Rows are one point carried round by a steady rotation, each followed by how many steps it has turned.
The counts run from 0 to 145.
[108 171 154 114 149 153 103 138 130 160  82 146 101 137 141 124  83 129
 105 117 110 142 100 152 154 113 131 137 153 138 147  79 113 137 110 144
 111 127 128  87 151  79  78 159 130  90 141 110 124 128  97 169 128  92
 100  65] : 97
[125 148 141 108 129 141 148 144 158 129  87 132  79 137 149 114 117  86
 127 148 109 160 120 146 114 150 182 125 143 136  93 128 101 132 120  95
 140 116 166  92 174 111 107 145 147  91 141 105 133 141  90 190 134 110
 134  51] : 45
[104 149 123  89 102 139 130 123 151 146  78 122  88 135 131 105 104 142
  83 116 100 138 124 150 112 119 167 139 144 114 104 119 103 163 110 121
 101 103 118  86 189 104 108 138  77  78 148 107 128 115 113 161 128 115
  74  94] : 3
[125 141 138 101 148 126 136 169 163 132  98 125 105 143 117 134 113 106
 109 116 126 162 111 126 131 163 151 130 145 113 117 107 128 106 126  95
 137 102 182  97 149 101  92 170 112 101 129 123 107 148  75 191 138 120
 131  44] : 108
[ 99 179 154 123 128  97 106 148 166 171  74 123 134 112 144 125 113 150
 103  98 134 135 130 144 143 132 102  94 128 134 143  96 133 169 123 143
  94 124 129  88 145  67 133 145 129  93 153 111 108 121 104 156 141 111
  76  69] : 124
[103 173 137 123 151 109 110 171 140 110  94 111  96 139 136 133  99 108
 105  86 138 179 115 141 149 173 158 130 114 108 130  93 115 169  92 101
 110  91 146  93 142  92 125 120 116 100 148 128 119 165  98 144 139 131
 106  63] : 11
[125 138 131 100 122 138 152 153 174 129  84 125  84 133 144 116 125  84
 131 147 110 149 121 136 112 153 181 125 137 131  89 132  96 132 124  95
 138 118 166  96 163 113 103 153 154  94 139 103 134 145  92 186 129 120
 129  48] : 46
[127 148 121 113 144 121 118 144 176 159  97 117 112 147 125 141 130 100
 147 109 123  97 128 149 175 148 126 135 133 136 162  73 125 166 115 130
 107 134 169  91 105  75 104 142 104  89 137 108  99 119 105 161 122 143
  89  53] : 24
[105 144 120  96  86 118 121 129 185 166  60 115 115 113 146 106 135 130
  98 132 118 111 132 136 116 118 136 102 121 138 109 127 107 177 143 136
 107 127 121  93 162  86 129 152 137  81 153 105 128 101 120 152 128 113
  58  72] : 60
[132 157 131 101 117 100 130 147 158 139  86 121 106 141 151 111 134  65
 127 160 157 129 136 159 112 152 163 103 107 123 116 132 135 178 137 111
 134 113 160  97 155  92 141 128 135  93 151 119 120 126  94 163 140 114
  92  41] : 114
[139 129 122 101 122 114 135 169 202 135  87 101 107 122 128 126 147  89
 128 123 138 133 123 116 132 168 150 112 114 124  99 120 118 153 152 110
 132 111 176 104 145 103 123 165 155 106 141 121 119 151  89 177 134 144
 114  46] : 49
[ 91 145 124 107 126 120 110 176 171 113  74 104  98 124 130 132 106 147
  77  75 116 175  99  99 138 159 145 123 120 112 111 103  99 154 109 107
 116  88 139  99 152 102 118 153 134  85 149 128 122 153 107 134 127 129
  92  75] : 8
[ 92 148 112 116 115 158 122 168 175 117  83 113  84 131 128 115 113 171
  74  93 103 152 114 102 136 141 152 129 144 118  91 109  90 164 120 121
 102  85 151 101 171 117 121 165 115  87 148 119 121 130 112 160 135 142
  90  96] : 133
[ 99 169 131 118 142 107 102 175 154 110  89 110  99 128 137 136 103 125
  94  78 132 181 110 123 153 172 149 128 110 105 127  93 110 164  99 101
 111  89 147  94 147  94 125 131 122  95 151 131 115 164  99 140 135 133
 103  66] : 10
[112 156 122  87  94 115 110 133 188 163  64 108 103 107 121 113 130 142
  91 107 118 118 133 123 143 123 124 117 104 129 109 100 117 178 136 133
  93 124 115 100 175  84 132 146 117  86 154 119 132 111 109 148 120 133
  67  84] : 62
[104 173 121 107 111 121 108 130 131 154  79 131 107 134 137 103 103 135
  84 123 146 121 137 163 125 129 142 117 128 113 129 106 132 188 125 149
  94 104 119  87 169  75 124 138  91  97 152 115 119 110 103 158 141 105
  60  83] : 0
[ 78 166 129 136 132 141 113 162 131 120  83 125  96 137 161 115  90 150
  85 101 126 167 107 142 117 141 159 115 159 112 119 118  95 162 105 131
 108  81 137  82 154  98 115 144 129  88 152 108 117 143 117 154 150 103
  87  82] : 70
[119 151 116 125 128 130 130 162 206 131  94 112  91 136 140 129 152 110
 131 125 106 118 129 115 163 143 140 116 125 153 115 108 103 176 116 103
 133 128 197 103 125 110 147 136 139  73 153 114 110 112 118 156 123 159
 100  58] : 20
[122 167 148 112 136 142 140 146 139 128  95 139  79 146 151 110 109  87
 120 151 114 164 119 156 116 142 181 131 141 132  99 125 109 134 116  99
 138 112 164  92 182 114 108 138 140  93 148 113 132 138  86 192 137 103
 132  57] : 44
[142 149 133 106 132 100 127 171 191 148  96 107 121 134 120 124 146  91
 128 119 157 129 135 128 145 162 129 107 108 119 122 110 143 167 149 111
 122 112 182 104 148  94 136 157 122 111 146 131 102 136  76 178 144 144
 111  45] : 51
[110 168 124 134 149 114 124 163 151 129 101 129 109 162 151 125 126  96
 128 137 128 133 122 150 148 143 140 110 138 137 155 110 130 176 101 110
 142 121 199  97 108  95 142 120 118  71 145 121  86 110 111 151 137 121
  93  49] : 83
[128 144 112 103 123 135 133 164 176 118  92 113  90 162 150 113 146  86
 124 137 108 134 115 139 141 121 167 127 122 134 111 127 108 189 110 102
 145 116 188 103 144 127 150 118 120  61 161 133 105 108 112 142 124 140
  90  63] : 145
[104 169 129 118 114 134 124 125 143 160  78 129  88 126 144 107 104 136
 112 109 118 121 143 179 126 131 158 136 146 121 122  99  97 176 107 144
  76 111 102  79 176  83 110 135 105 102 154  93 138 128 110 165 138 113
  78  94] : 128
[ 98 187 150 124 124 109 107 130 145 163  80 129 110 117 145 114  99 138
 106 107 133 130 140 171 140 137 129 113 131 130 141  92 115 176 111 140
  80 120 109  80 164  69 121 133 116  96 151 100 126 124 106 156 138 108
  79  76] : 126
[112 143 114 128 128 142 145 169 190 123  96 111  89 148 161 117 150 110
 133 131 106 130 124 133 131 139 173 118 145 144 108 130  86 179 113 108
 135 113 194  95 133 125 141 134 144  70 157 110 108 122 118 156 133 146
  97  67] : 18
[136 156 131  92 110 102 137 139 169 146  87 117 103 141 144 106 141  69
 135 161 142 124 143 166 116 143 163 110 105 123 107 133 135 180 132 111
 130 121 155  94 166  98 143 122 123  89 152 120 122 119  90 165 136 124
  94  49] : 115
[100 145 113 111 107 155 130 140 158 146  86 117  83 129 140 103 112 149
 103 103 109 127 129 154 121 126 172 141 154 112 102 112  86 175 116 143
  83  92 118  82 179 105 104 156 108  98 153  95 138 132 116 168 138 130
  81 102] : 130
[135 146 129  96 127 151 102 166 189 162  83 109 116 139 124 116 134 127
 107 102 109 111 102 126 178  94 112 139 125 136 133  88 119 179 135 155
 109 129 154 101 151 102 121 163 123  78 156 139 106 109  97 147 123 136
  79  81] : 92
[103 139 130 102 100 115 139 130 173 170  66 127 124 128 156 108 129 124
 119 145 119 108 133 163 101 115 144  97 150 132 125 135 113 165 139 141
 115 127 139  86 148  83 120 152 121  80 143  92 112 100 122 168 133 100
  65  62] : 58
[104 175 137 126 150 111 120 164 134 114 101 114  92 148 147 129 100  98
 120  89 136 170 122 158 145 172 168 134 125 105 133  97 112 173  81  99
 108  93 152  89 144  97 119 112 107  97 150 119 118 161  98 150 138 130
 107  68] : 12
[120 164 146 119 154 150  97 185 129 127  97 126 102 150 138 111  92 106
  95 110 147 173  91 142 146 136 151 135 134 106 126 101 127 158 124 141
 123  94 149  95 171 103 104 161 138 110 150 144 117 159  74 166 149  99
 112  69] : 40
[126 151 122 114 140 118 118 149 189 155  99 115 108 137 121 144 140 102
 144 114 115 103 134 135 182 153 122 133 126 142 151  73 121 166 112 120
 113 137 179  95 110  80 118 133 110  86 141 112 102 116 106 159 118 153
  94  49] : 23
[ 95 162 116 120 141 116 116 151 137 110  93 127  89 145 129 139  97 113
 103 101 131 160 122 130 146 186 156 137 135 105 141  87 111 147  89  92
 115  90 159  93 122  81 100 132 105  91 132 110 116 150 103 155 132 130
 104  54] : 138
